[[-12  -2  -2  -5  -1   2]
 [-44  -4 -22  10 -10 -14]]
|
[[-12  -2  -1]
 [-44 -22 -10]]

[[ 22  21  11   6 -29  11  25]
 [ 19 -34   9 -32  26 -29   3]
 [ -4   5  19 -21 -16  21  18]
 [-32 -22 -10 -26   9  11 -29]]
|
[[ 22  11 -29  25]
 [ 19   9  26   3]
 [ -4  19 -16  18]
 [-32 -10   9 -29]]

[[ 23 -17   8 -13]
 [  3  -5   4   6]
 [  2 -44  38 -23]
 [ -2 -11   4   7]
 [-19 -13  10  13]
 [  5   1  11   4]
 [  6  -3   3  11]]
|
[[ 23   8]
 [  3   4]
 [  2  38]
 [ -2   4]
 [-19  10]
 [  5  11]
 [  6   3]]

[[  2   4]
 [  7 -12]
 [  2   3]
 [-16   7]
 [-33  -9]
 [ -9  23]
 [-31 -12]
 [-35 -13]]
|
[[  2]
 [  7]
 [  2]
 [-16]
 [-33]
 [ -9]
 [-31]
 [-35]]

[[ -9 -17  -4   6   3  -5  -7  -3 -16   0]
 [  0   6  -4 -10 -15 -20  -2 -10  -9   6]
 [ -9  -7 -14 -11  -3 -16  -8 -15   1  12]
 [  4 -11  -3   8   1   1   6   1   6  12]
 [ -3  -3  -4  12   7   9  -4   1  13  -3]
 [ -2  -6  -4 -12  -2   9  -2   0  -2  -1]
 [  6 -20   4 -10 -10   1   4  -2  -9   4]
 [  4   5  -3  10   9  43   4  17  -4  -4]]
|
[[ -9  -4   3  -7 -16]
 [  0  -4 -15  -2  -9]
 [ -9 -14  -3  -8   1]
 [  4  -3   1   6   6]
 [ -3  -4   7  -4  13]
 [ -2  -4  -2  -2  -2]
 [  6   4 -10   4  -9]
 [  4  -3   9   4  -4]]

[[  5 -20   1]
 [-27  10  -1]
 [  4  -3   1]
 [ 34   4   0]
 [ 32   6   0]
 [ -4   3   0]
 [-25   7   0]
 [ -3   2   0]
 [-10 -16   0]]
|
[[  5   1]
 [-27  -1]
 [  4   1]
 [ 34   0]
 [ 32   0]
 [ -4   0]
 [-25   0]
 [ -3   0]
 [-10   0]]

[[-13   8 -24 -13 -13 -16 -14 -11  -9  12  27   3   4  -5  15]
 [ -9   7  -1 -13 -15  -8  -7 -17 -15   1 -44   7   7  -6   6]]
|
[[-13 -24 -13 -14  -9  27   4  15]
 [ -9  -1 -15  -7 -15 -44   7   6]]

[[ -4 -35   2  -5  12  34   6   6]
 [ -4  -7  12  -4 -18  10 -12   7]
 [-10   9 -10   4 -13  -1  -9   8]
 [  2  17  -5   0  21   0  -7   3]
 [  4  27   7  -3  -3   5   6  -3]
 [-12  -6  -3  -2  20   7  -1   3]
 [ -1 -20   2  -3  13   0  -9  -3]
 [ -4  39 -12  -4  10  -1 -13  -5]
 [  2  35  -6   2  -4  -4  16   1]
 [ -7  33   3  -1   1   6  26  -1]
 [ 14   6  -5  -1  -3   8  -8  -3]]
|
[[ -4   2  12   6]
 [ -4  12 -18 -12]
 [-10 -10 -13  -9]
 [  2  -5  21  -7]
 [  4   7  -3   6]
 [-12  -3  20  -1]
 [ -1   2  13  -9]
 [ -4 -12  10 -13]
 [  2  -6  -4  16]
 [ -7   3   1  26]
 [ 14  -5  -3  -8]]
---
[[  1   2  -8]
 [ 11  10 -14]
 [ -6  20  16]
 [ -3  -7 -14]
 [  7 -14 -14]
 [  8 -16 -15]
 [ 12   7 -18]
 [  4  -8 -12]
 [ 11 -17 -16]
 [  9 -18 -11]
 [  3  -6   0]
 [ 37   3   6]]
|
[[ 11  10 -14]
 [ -3  -7 -14]
 [  8 -16 -15]
 [  4  -8 -12]
 [  9 -18 -11]
 [ 37   3   6]]

[[  5  -3  14]
 [-12 -14 -33]
 [  0  -7   4]
 [ -1   2  -6]
 [-11  14  -7]
 [-12  10   7]
 [-19 -11  -1]
 [  7   4   3]]
|
[[-12 -14 -33]
 [ -1   2  -6]
 [-12  10   7]
 [  7   4   3]]

[[-20   3   0  -1  -3   0]
 [  0  -3  -1   1 -14   0]
 [ -1   4   0   0 -21   0]
 [ -2   3   0  -1 -16   1]
 [  2   6   0   0  -3   0]
 [ -3  43  -1   0  -3   2]]
|
[[  0  -3  -1   1 -14   0]
 [ -2   3   0  -1 -16   1]
 [ -3  43  -1   0  -3   2]]

[[ -8 -19]
 [-14 -35]
 [ 15  14]
 [-23  30]
 [-19 -25]
 [-41  -5]]
|
[[-14 -35]
 [-23  30]
 [-41  -5]]

[[-38 -36  40 -44  39  26]
 [  9  12 -24  18 -38 -18]
 [  7  -2 -34  17 -23   2]
 [-37 -36  39 -44  37  27]
 [-18 -31  36 -40  38  32]
 [  8  10 -22  20 -19 -15]
 [  8  -9 -42  18 -26  10]
 [  7  13 -27  19 -39 -17]
 [-32 -35  38 -43  37  28]
 [-33 -35  39 -44  39  27]]
|
[[  9  12 -24  18 -38 -18]
 [-37 -36  39 -44  37  27]
 [  8  10 -22  20 -19 -15]
 [  7  13 -27  19 -39 -17]
 [-33 -35  39 -44  39  27]]

[[ 28 -10  23  17]
 [ -5  13   7  13]
 [  8 -18 -14 -29]
 [ 28 -11  24  18]
 [-23   4 -24 -21]
 [  2  -3  -4  -7]
 [ 12 -27 -19 -38]
 [ -6  16   7  16]
 [ 26  -9  24  16]
 [ 27 -10  23  17]]
|
[[ -5  13   7  13]
 [ 28 -11  24  18]
 [  2  -3  -4  -7]
 [ -6  16   7  16]
 [ 27 -10  23  17]]

[[ 30 -25  12 -36 -11 -28   0  32 -10  27  27  18 -21]
 [ 17 -11 -22  -3 -36   9 -30 -36   9 -36  26 -32  41]
 [ 15  -9  33  37  40  28 -27  15  -7 -24 -39 -12  21]
 [-16  25  29  -9  10  17  36   5  -1  23 -19 -21  -1]
 [-26 -38 -27  24 -25 -16 -31  14  12  32  40 -37  39]
 [ 28 -24  33  26 -39 -38 -10 -26  -3   6   0 -14  41]]
|
[[ 17 -11 -22  -3 -36   9 -30 -36   9 -36  26 -32  41]
 [-16  25  29  -9  10  17  36   5  -1  23 -19 -21  -1]
 [ 28 -24  33  26 -39 -38 -10 -26  -3   6   0 -14  41]]
